One vector is turned by the same rotation once a tick. Each row is the vector after some number of ticks, and that number follows the row.
The counts run from 0 to 726.
[ 97 110 114 132 136 127 124 111  93 126 113 153 118 102 110  69 157 104
 116 184 148 103 116 162 150 101 114 145 173 132 103 134 133 153 192 145
 139] : 703
[ 68 115 137  81  95 130 139 119  87  98 149 150 112 101 144 105 131 100
 102 131 120  99 120 172 140  87 134 138 141 168 121  90 145 152 167 138
 110] : 422
[140 117 101 146 151 102 141 151 137 135 125 106  52 101  93 125 121 114
 148 165 116 119  87  77 150 102 146  96 135  71 106 108 123 159 144 164
 158] : 339
[152 133  77 109 144 139 136 124 108 121 127 104  32 115 139  97 125 115
 120 164 147  96 101 121 139 101 133 106 159 137 133 105 103 147 165 166
 135] : 588
[ 83 114 151 115 190 144 170 174 146 124 169 130  86 106 149 107 115 135
 116  95  92 123  95  91 128 100 147 142 136 115  95 128 173 158 149 113
 114] : 682
[ 83 124 155 129 109  98 138 164 109 133 156 154  93 116 121 104 121  92
 104  99 125  62 148 139 113  91 150 123 146 122 117 124 194 155 165 134
 135] : 342
[ 80 115 123 147  94  98  99 144 120 156 134 141  89 106  84 133 103 159
 124 166 109 108 120 129 160 100 112  76 122 120 128  98 112 172 116 165
 159] : 461
[ 73 122 161 103  76 110 136 138 134 126 164 169 129 101 155 114 148 139
 114 133  98 116 103 138 158  58 136 136 174 133 109 102 141 144 115 141
 114] : 559
[ 78 126 125 109 108  90 109 116  76 102 134  97  92 121  90 126 119 117
  90 112 114 104 150 109 134  79 109 133 121 145 149  78 116 141 174 150
 119] : 3
[114 135 125 130 149 130 113 162 136 133 160 143 123  84  58 131 162 142
 133 103  75 144  97  92 121  89 122 151 160 117  87 140  83 125 111 135
  95] : 321
[ 89 137 146 149  88 138 119 146 135 144 150 133  96 112  74 113 133 131
 105 160 129 116 158 147 111 131  62  98 191 126 126 100 137 164 134 143
 157] : 415
[120 139  98 144 139 155 128 167 148 147 146 123  38 122  71 143 130 149
 129 149  82 125  96 107 128 126 115  88 144 122 125 114 102 150 118 139
 123] : 41
[119 113  83 140 123 108 139 136 135 154 118 124  23 132 134 130  99 138
 126 133 139  91  88 121 145  92 147  81 143 115 112 121 155 140 129 153
 145] : 428
[136 131  79 149 160 152 157 195 145 117 130 112  77 102 121  97 138 175
 139 158 102 125 129 103 137  90 140  91 159 144 106 132  78 151 127 144
 126] : 201
[106 115 135 139  92  81 132 160 128 147 149 179 124 113  79 140 144  88
 139 109 105  87 128 138 122  48 140 119 175 134 100 127 147 130 142 128
 133] : 366
[ 96 133 105 112 121 157 154 133 152 101 124 117  91 102  82 141 160 144
 135 134  77 144  95  92 130 113  78 120 185 123  94  78 104 123 110 116
 107] : 425
[ 99 146  77 154 118 124 115 166 128 146 114  98  42 129 118 123 104 188
 122 127 109  81 130 118 136  83 143 115 128 146 144 151 137 137 146 149
 124] : 18
[ 52 102 148  83  96 144 157 121 109  95 143 155 119 106 110 106 145  92
 108 114  99 107 110 159 125 100  92 124 162 166 109  73 137 143 153 121
 106] : 423
[109 127 147 125 158 113  92 162 131 128 169 148  56  83  83 123 109 158
 152 150 116 133 146  83 138 126 153 143 130 108 103 140 126 142 159 160
 107] : 715
[ 78  96 116 128  88 124 156 135 131 138 126 158 117 102 130 114 152 156
 117 119 113 123  83 138 143  86 109 101 184 118  70  74 138 134  84 128
 134] : 471
[ 98  85  94 146  95 135 140 128 136 163 130 176  87 114 102 112 134 115
 122 148 121 104  69 166 130 128 110  93 158 119  76 103 161 141 105 150
 141] : 382
[ 74  96 129 139 200 134 153 154 140 121 117 119 114 109  81 101 121 133
 140 137  79 137  85  77 137 107 122 154 117 111 100 138 131 134 162 149
 113] : 522
[101  96 130 136 139  64 134 118 100 147 127 152 113 110 143 106 117 123
 121 139 139 122  71  94 165  45 136 133 137 121 104 112 149 131 152 143
 145] : 148
[119 109  85 150 115 129 155 162 105 130 115 145 127  98 133  63 161 141
 115 111 147  95 129 174 116  86 121 101 173 145  74 104 127 152 125 147
 154] : 246
[ 99 112 136 123 144 107  72 126  84 140 157 147  77 101  91 105 117 120
 108 174 124 118 110 112 144 123 115 118 106 117 128 124 102 175 177 182
 140] : 669
[ 68 145 177 113 134 140 139 129 126  96 154 133 124  97 120 103 130 130
  96 148 115 139 152 127 138  80  76 146 192 158 124 101 139 173 171 105
 126] : 536
[101 154 139 111 143 133 138 131 136 105 167 102 100 115 108 138 154 143
  96 111 119 141 131  68 102  90  84 159 200 128 136 108 112 126 147 139
 112] : 650
[ 66 111 140 122  95 139 162 144 145 133 149 164 106 108 139 125 138 124
 122 111  80 105  75 164 138  77 137 114 161 128  99  96 164 156  96  98
 114] : 174
[ 70 115 102 151  98 137 134 117 102 158 129 134  96 133 128 110 129 131
  82  89 136  65  87 162 105  97 102 120 156 130 121  93 176 146 128 129
 131] : 221
[114 106 128 111 188 160 166 161 122 100 167 136 108  94 113  79 162  85
 113  99 120 124 104 118 100 112 112 146 163 126  83  97 114 157 159 127
 131] : 545
[ 90  81 114 106 115 116 125  98 114 145 134 136 111 142 130 102 134  87
  94 141 126  97  66 123 147 114 101 100 154 147 129 100 138 140 144 194
 147] : 100
[ 87 108 143 135 148 129 142 136 110 132 133 123 121 101 127  57 143 116
  91 121 140  89 141 130 109 114 117 152 170  86  94 108 180 162 159 147
 157] : 431
[ 90  70 115 137 132 131 163 162 149 146 133 171 100 108 117  92 135 123
 126 114 111 117  81 136 125 126 119  98 161 109  53 101 168 139 112 138
 151] : 383
[ 87 130 118  87  94 119  90  87  81 131 146 142  56  98  98 144 148 113
 126 140 105 106  83 126 130 104 129 160 130 136 130 113 114 124 149 150
  87] : 468
[ 93 142 101 144 153 115 152 148 142 122 127  93  74 113 122 147 107 193
 134 114 117 143 138  78 127  57 108 146 163 140 122 119 131 109 140 115
 113] : 402
[123 116  90 155 134 108 127 164 143 162 139 127  39 126  93 143 113 132
 145 130 100 112  96  98 116 116 137  67 128 110 124 119 110 146 128 163
 138] : 42
[156 141 104 120 154 112 144 149  79 108 140 105  71 116 121 112 144  87
 118 126 131  87 113 105 137  59 150 125 139 118 135 107 104 163 174 142
 140] : 500
